128 stands for zero in the data rows.
Here are some numbered points:
[146 106 145 135 129 121 133 115 124 140] 0
[ 11  18  77  59  99 254 144  67 187  57] 1
[100 147 129 110 116 157 115 142 149 115] 2
[171  73 163 155 123  68 164 108 127 161] 3
[ 81 120  85 104  96 184 135 134 168  99] 4
[140 105 134 137 127 119 144 121 143 132] 5
[ 68 146 103  93 121 190 100 139 149  91] 6
[117 113 114 120 115 136 149 127 149 124] 7
[ 97  97 102 103 113 168 116 112 117 100] 8
[108 255 107  97 112 191   0 215  82  83] 9
[132 112 135 124 133 140 116 114 105 123] 10
[ 88 131 102 113 123 175 134 129 161 126] 11
[136 156 134 146 137 103 153 151 166 167] 12
[113 148 118 112 128 160  83 134  92 103] 13
[130   3 138 130 120 120 191  72 147 137] 14
[160 125 151 128 134 106 107 120  95 133] 15
[133 106 144 128 126 115 152 118 122 130] 16
[116 100 104 128 125 118 169 124 165 134] 17
[132 131 128 130 131 116 116 130 126 131] 18
[119 170 116 127 143 125 133 145 156 133] 19
[153 112 146 133 129 118 115 117  90 125] 20
[122   6 120 127 123 117 202  73 157 138] 21
[109 168 105 115 126 158 102 152 145 107] 22
[ 95 123 118  95 118 201  84 127 101  72] 23
[ 73 179  98  85 119 212  64 155 123  79] 24
[145 187 122 137 132 110 126 167 144 140] 25
[133 255 131 122 142 143  16 186  68 117] 26
[ 83 253  76 101 116 198  44 181 131  83] 27
[129 115 118 129 133 127 135 118 124 128] 28
[119 114 134 116 122 138 126 115  99 104] 29
[207  78 172 156 134  63 155 101 101 166] 30
[155 179 131 148 136  87 154 162 160 160] 31
[136 105 134 137 137 120 132 124 114 133] 32
[129 114 120 135 125 122 152 122 140 134] 33
[220  76 192 183 142  46 129  94  53 149] 34
[125 240 129 128 133 149  35 168  81 106] 35
[131 106 125 123 125 132 126 122 128 101] 36
[107  71 116 120 118 147 151 106 134 120] 37
[189  51 161 173 144  31 215  92 151 182] 38
[213  55 182 190 141   0 235  92 154 217] 39
[115 161 133 143 129  97 139 162 154 150] 40
[ 89 178 107  92 119 179  67 152 104  83] 41
[125 152 132 123 129 141  92 135  89 109] 42
[149  60 150 135 136  63 203  91 159 173] 43
[205 133 184 152 141  60 101 127  53 156] 44
[148 128 138 144 130 104 136 132 129 160] 45
[123 187 115 125 123 134  63 151  83 102] 46
[ 93  92 131 111 120 180  92 104  98  98] 47
[102 154 106 119 126 151 102 143 126  98] 48
[119  70 137 121 122 124 191 106 157 130] 49
[131 107 128 127 126 119 160 121 144 134] 50
[ 78  95  92 107 119 172 150 121 158  90] 51
[135 108 115 135 127  98 173 138 169 149] 52
[140 120 152 141 127 105 118 122  94 136] 53
[112 193 132 132 129 118 139 170 169 139] 54
[102  21 121 118 121 148 183  75 151 117] 55
[116 136 109 124 129 140 133 139 155 137] 56
[ 83 121 109 122 127 179 112 126 138 100] 57
[220  98 168 189 144  17 174 104  97 194] 58
[ 90 248 105  88 126 206  46 190 119 106] 59
New points follow, each followed by the numbers of its two nearest points above, looking only along the 3 directions in which the numbered points spread most, nearest first.
[115 141 114 120 125 144 140 158 150 120] 56 2
[141  98 158 162 138  74 169 108 129 154] 3 45
[101 145 104 111 119 160 116 138 143 109] 2 48
[102 142 104 117 128 136 140 145 161 122] 56 2
[178  78 165 154 132  58 185 107 137 170] 3 43
[187  45 176 199 126  38 190  74 123 174] 38 30
[202  86 193 164 143  52 130  98  44 154] 34 30
[131 169 108 121 126 132 139 148 163 143] 19 54
[140 100 146 142 135  91 180 125 152 160] 52 50
[142 131 139 143 137 102 148 131 135 136] 45 5
[176  81 152 155 133  61 176 104 134 177] 3 43
[156  88 150 139 137  57 211 109 170 166] 43 3
[119 156 118 126 127 128 126 167 153 132] 19 56
[166 106 155 155 135  62 173 134 144 165] 3 45
[139 144 131 129 131 142 104 128  98 115] 42 10
[104  61 117 115 123 156 146  99 119 104] 37 8
[214  72 171 177 139  20 179 105 112 190] 58 30
[ 82 149  96  89 121 181  83 144 142  87] 6 57
[ 92 127  96 107 117 165 147 142 175 129] 11 4
[138  39 140 139 127  82 210  84 164 162] 43 21
[110 135 120 130 127 142 141 133 161 125] 56 7
[157 203 135 143 132  83 106 174 126 151] 25 31
[140 197 133 131 136 107 116 159 145 141] 25 54
[186 139 166 161 143  66 117 125  84 172] 44 15
[135 146 122 149 129  88 167 146 167 155] 12 40
[197  80 172 166 140  31 202 110 143 186] 38 58
[ 69  88 102 112 115 174 157 117 170  92] 51 4
